Each row is where one point has got to under a steady rotation. How many ticks took it there?
The counts run from 0 to 335.
[119 140 152  96  81 106 111 129 127  83  94 119  96 145 121 127 173  67
 160 136 121 123 133 116 142 137 178 123 100 148 141 138 166 142 103  90
 112 131 143 165 158  96 104  99 135 114 100 141  97 108 156  77 115 118
 149 112  97 147 130  83  85 122 158 117 116] : 220
[138 136 153 104 139  83 115 102 124 119 100  89  98 137 122 139 136 109
 176 155 138  89 138 120 165 133  96  95 115 163 125  86 135 117  90 139
 151 157 174 156 190 100  94 133 104 112 104 104 119 109 105 128 145 160
 119 149 102 131 139  95 141 169 178 109 173] : 73
[165 113 115 145  98  90 112 111 129  94 109 102  82 191 111 162 141 111
 156 153 138 121 141 125 141 150 147 131  95 161 112 135 133 128 102 111
 109 166 134 139 156 111  68 110 133 104  95 140 103 141 105  97 152 149
 182 105  96 149 117 109 120 144 196 108 139] : 179
[168 130 202 105 118 123 153 130 135 134 101 110 102 158 164 125 153 113
 178 123  65 129 159 109 162 116 133 110  99  79 148 121 154 115  89 130
 151 158 158 151 107 102 111 148 115 109 127 112 110 116 144 133 115  91
 147  78  99 182 147 109 125 159 110 106 158] : 164
[126 136 183  70 126 105 138 165 168  91 111 119  73 144 133 121 116  88
 167  96 102 118 148 127 147 127 150 117 149 108 137 119 175 114  86 115
 171 138 161 145 126 101 111 133 108  94 111 137 102 114 180 120 141 109
 133 100  75 150 141 105 101 149 107 118 123] : 168
[130 156 132 111 133 121 112  89 160 102 118 124 128 180 168 105 123 115
 160 104 121 138 135 117 155 173 106 134  67 190 127 152 180 126 112 131
 131 146 148 114 136 121 109 140 125 143  98  93 105 110 126 105 133 127
 156 107  88 174 123  73 147 128 187 103 160] : 313
[ 73 165 136 112  90 129 123 111 142 151 100 156 123 127 143 160 120  96
 153 106 151 133 123 118 137 115 113 160 138 143 144  83 209 104 137 129
 153 134 140 121 163  88 110 131 126 105 109 112 130 113 122 137 145 141
 130 189  71 197 105  75 136 133 114 135 154] : 144
[189 123 176  97 133  85 143 142 118 124 127 136  87 159 146 177 117 148
 161 114 105 114 161 131 138 136 152 141 110 112 113 126 160 131  96 117
 142 194 141 113 126 109  96 129  93  70  89 135 115 136  97 127 176 118
 151 116 109 149 118  92 178 145 139  98 115] : 232
[ 98 177 141 100 105 145 108 105 191 119 127 133 141 159 140  91 102 134
 170 108 163 169 102 113 146 166 145 135  80 159 160 132 198 126 116 115
 130 119 124 157 138 117 115 147 142 130 123  80  96 100 141 112 128 109
 141 124  82 191 111  90 124 121 138 124 139] : 91
[124 164 134  99 100 114 107 187 153 134 118 134 130 149 130 148 169 110
 153 109 151 181 122 137 115 153 155 127 120 146 106 114 193 170 154  85
 118 146 106 143 180  76 102  87 140  97 117 163 116 139 146  99 137 136
 148 140  90 166 108  83 123 109 124 124 109] : 328
[151 148 136 132 142  85 138 166 169  85 130  94  74 186 135 163 104  95
 135 101 108 127 150 151 136 136 155 159 143 115  92 115 153 151 149  93
 139 132 138 124 160  80  93  99 117  93 128 170 101 169 152 118 136 122
 131 125  71 154 102  85 134 136 148 115 141] : 62
[138 156 144 110 132 140 143 138 155 131 128 106 111 156 148 156  57 146
 151 113 114 103 130 124 155 134 129 188 127 101 108  73 158 120 129 129
 175 122 121 129 124  93 118 154 118  96 151 113  96 140 104 171 129 111
 116 153  64 157  99 118 162 166 101 115 159] : 14
[152 160 143 108 143 150 133 138 156 127 125  91 119 154 147 154  65 137
 150 129 101 108 131 129 151 131 127 192 120 103  97  80 158 125 128 124
 181 117 127 129 133  89 123 153 121  94 155 112  85 135 110 159 120 116
 115 148  68 139  99 121 169 175 110 117 176] : 15
[141 157 166 112 120  99 138 151 155 132 135 129 139 167 142 101 172 152
 158  89 142 173 129 149 164 168 136 108  78 140 145 123 142 178 139 101
 116 138 117 187 162  95  97 107 130 142 138 138 133 144 123 126 118 126
 118 115  89 211 108  79 141 118 109  93 113] : 157
[146 105 165  98 101 134 163 128 122 114 102 109  86 162 109 132 130 121
 150 121 106  90 166 139 175 113  99 168 103 119 135 100 124 112  90 152
 159 134 160 155 113 106 102 144 108 112 130 120 109 117  83 141 139 138
 131 126  58 164 132 138 144 190  81  88 134] : 121
[145 147 166 102 144  68 155 125 153 102 134 109  61 158 112 120 127 127
 150  89 124 126 150 157 179 120 128 108 105 132 166 124 125 144  89 116
 122 135 172 180 159  99  89 127  92 124 128 126 117 121 115 117 146 127
 101 117  93 182 120  73 143 157 137  97 125] : 116
[158 144 184 127 100 129 160 121 142 147 125 122 125 172 149 113 167 154
 164 100 117 164 142 128 179 138 121 125  64  97 161 121 136 148 114 123
 130 135 127 188 122  99  99 133 128 144 155 119 121 134 108 143 102 118
 134 100  86 217 118 105 136 141  80 100 134] : 160
[151 162 133  94 161 134 109 154 164 104 105  63 126 161 147 135 110 105
 146 152  90 113 123 134 138 140 127 146 102 148  77 102 172 145 153 127
 157 118 147 118 177  83 122 129 134  94 141 123  80 129 129 108 124 122
 116 125  83 115 125 105 159 168 162 123 183] : 19
[115 134 139  86 116 123 133 136 128 116 113 132 134 140 125 129 133 134
 162  73 175 112 148 144 165 148  70 149 136 173 111  74 150 125  90 140
 170 163 128 137 162 111 107 141  87 135 112 140 119 119 102 154 140 180
 130 174  60 161 108 113 164 162 103 109 123] : 78
[192 141 159 113 139 101 137 179 145 121 120  98  86 170 139 180 119 125
 148 123  89 133 150 140 122 125 157 139 136  84  86 111 159 145 131 112
 143 163 135 112 150  82  98 116 111  69 130 159  93 150 134 124 149 110
 155 106  94 133 117 103 154 159 133 129 138] : 59
[157 153 153 159  79 116 137 109 119 157 110 115 118 165 143 152 169 144
 153 141 115 159 128 116 159 116 163 132  65  86 152 108 132 152 129  90
 106 138 120 196 150  84  93 108 140 124 143 137 110 138 113 120  92 115
 139 126 106 194 110  89 130 134 119 118 148] : 334
[144 150 162 124 122 132 109 125 136 159 104  96 163 158 166 113 168 155
 179 175 117 148 122  95 156 164 101 106  71 143 112  93 159 135 134 142
 163 149 126 172 152  97 110 132 160 125 146  86 114 131 110 143 109 136
 152 102 102 174 131 124 141 146 141 114 187] : 203
[135 154 149  80  99 166 100 159 140 158  79 131 141 123 142 159 152 119
 178 157 121 150 118 101 110 122 139 137 116 120 103  90 226 117 131 127
 153 157 133 119 153  90 123 134 137  67 115 120  98  95 129 101 140 127
 157 133 101 126 135 121 144 154 118 146 148] : 323
[129 123 150  72 132 101 109 155 141  81 111  95 109 160 138 132 107 102
 173 131 116  77 146 119 144 180 136 152 136 170  80 101 156 119  90 124
 181 152 127 122 132 106 108 117 128 101  97 132  94 143 146 137 147 138
 158 107  69 110 123 126 121 154 155 103 147] : 127
[ 79 157 129 117 102 115 123 101 146 148 112 156 112 140 149 158 119  94
 157 107 140 139 125 122 137 121 106 156 138 151 142 101 207 101 139 126
 148 142 157 110 154  90 109 134 121 106  97 113 132 115 127 124 147 139
 135 187  73 201 111  68 140 128 138 129 161] : 143
[151 121 146 144 104 113 147 102 117 133  98  89  73 156 117 164 142 113
 147 159 111 100 147 126 172  90 105 138 107 106 137  91 115 117 112 148
 144 135 171 167 152  88  85 130 120 104 132 120 119 127  86 131 137 148
 131 147  84 171 133 124 140 186 130 110 172] : 295
[145 114 162 104 110 119 164 126 130 113 113 114  79 157 104 134 124 122
 149 107 116 102 162 148 182 112  99 159 100 116 143 105 124 121  89 150
 149 123 167 160 116 112  95 142 100 118 128 120 119 116  85 137 147 142
 121 132  60 178 121 131 151 187  80  91 124] : 120
[ 83 153 142 104  95 160 120  99 176 147 105 152 131 147 136 120 102 130
 168 118 149 156 114 112 145 139 105 157 108 137 155 110 210  88 118 147
 162 131 136 134 119 112 107 162 130 116 121  77 110  96 123 135 140 127
 150 145  67 194 116 110 136 148 108 131 149] : 318
[121 136 128  86 136 111 112 156 167  73 128 101 119 176 128 119  87 121
 172 108 153 106 137 130 144 200 136 151 135 176  90 102 158 127  91 104
 169 139 107 132 139 107 103 125 133 110 111 133  84 148 152 136 142 143
 159 116  57 118 103 125 110 142 153 115 140] : 129
[196 139 170 111 126 123 141 171 149 144 114 104 100 164 130 190 116 156
 156 141 104 146 145 123 128 118 155 136 130  66  94  95 166 134 123 124
 155 177 127 131 129  86  92 134 109  62 133 140  96 137 114 125 153 112
 158 108  93 140 115 124 162 169 115 124 131] : 57
[136 139 131 153 105 104 155 103 157 119 121  89  59 181  92 150 129 121
 127 129 136 139 132 159 168 102 121 143 101 105 152 109 117 135 126 135
 116 111 167 181 158  94  75 123 130 113 154 130 113 127  92 120 132 135
 112 145  74 201 109 107 134 171 119 120 146] : 292
[146 142 123 145  98 120 137  79 133 142 128 138  94 151 133 175  69 159
 161 109 166 110 130 114 161 123 134 177 125 110 142  77 151 103  86 112
 143 156 131 139 138 105  90 153 101 105 116 111 102 124  86 153 146 138
 137 181  82 168  94  98 160 156 130 126 148] : 186
[143 120 163 107 122  81 137 123 106 125  92  95  78 143 137 166 143  89
 174 163 105  74 165 116 158 126 110 126 139 141 112  81 129 108  98 141
 170 158 168 143 162  89 102 123 106  99  99 126 127 132 113 142 137 152
 131 142  90 136 138 107 139 170 145 102 169] : 298
[140 135 123 100  74 122 125 133 133  96 116 116  97 148  72 141 127 149
 152 134 172 129 117 145 162 146 177 171  80 136 133 108 132 150  95  91
  98 126 115 186 151 108  87 111 124  97 125 138  85 119  86  98 152 133
 129 139  84 142  90 119 128 157 116 108  85] : 0
[112 166 144  83  92 152 129 146 138 111 106 149 142 128 139 120 136 115
 162  45 153 151 140 130 147 136 140 153 117 131 138 107 180 136  91  82
 141 145 113 137 155 104 134 135 102 132 122 160  85 103 151 111 107 125
 127 161  84 158 110  76 137 132 101 129 107] : 38
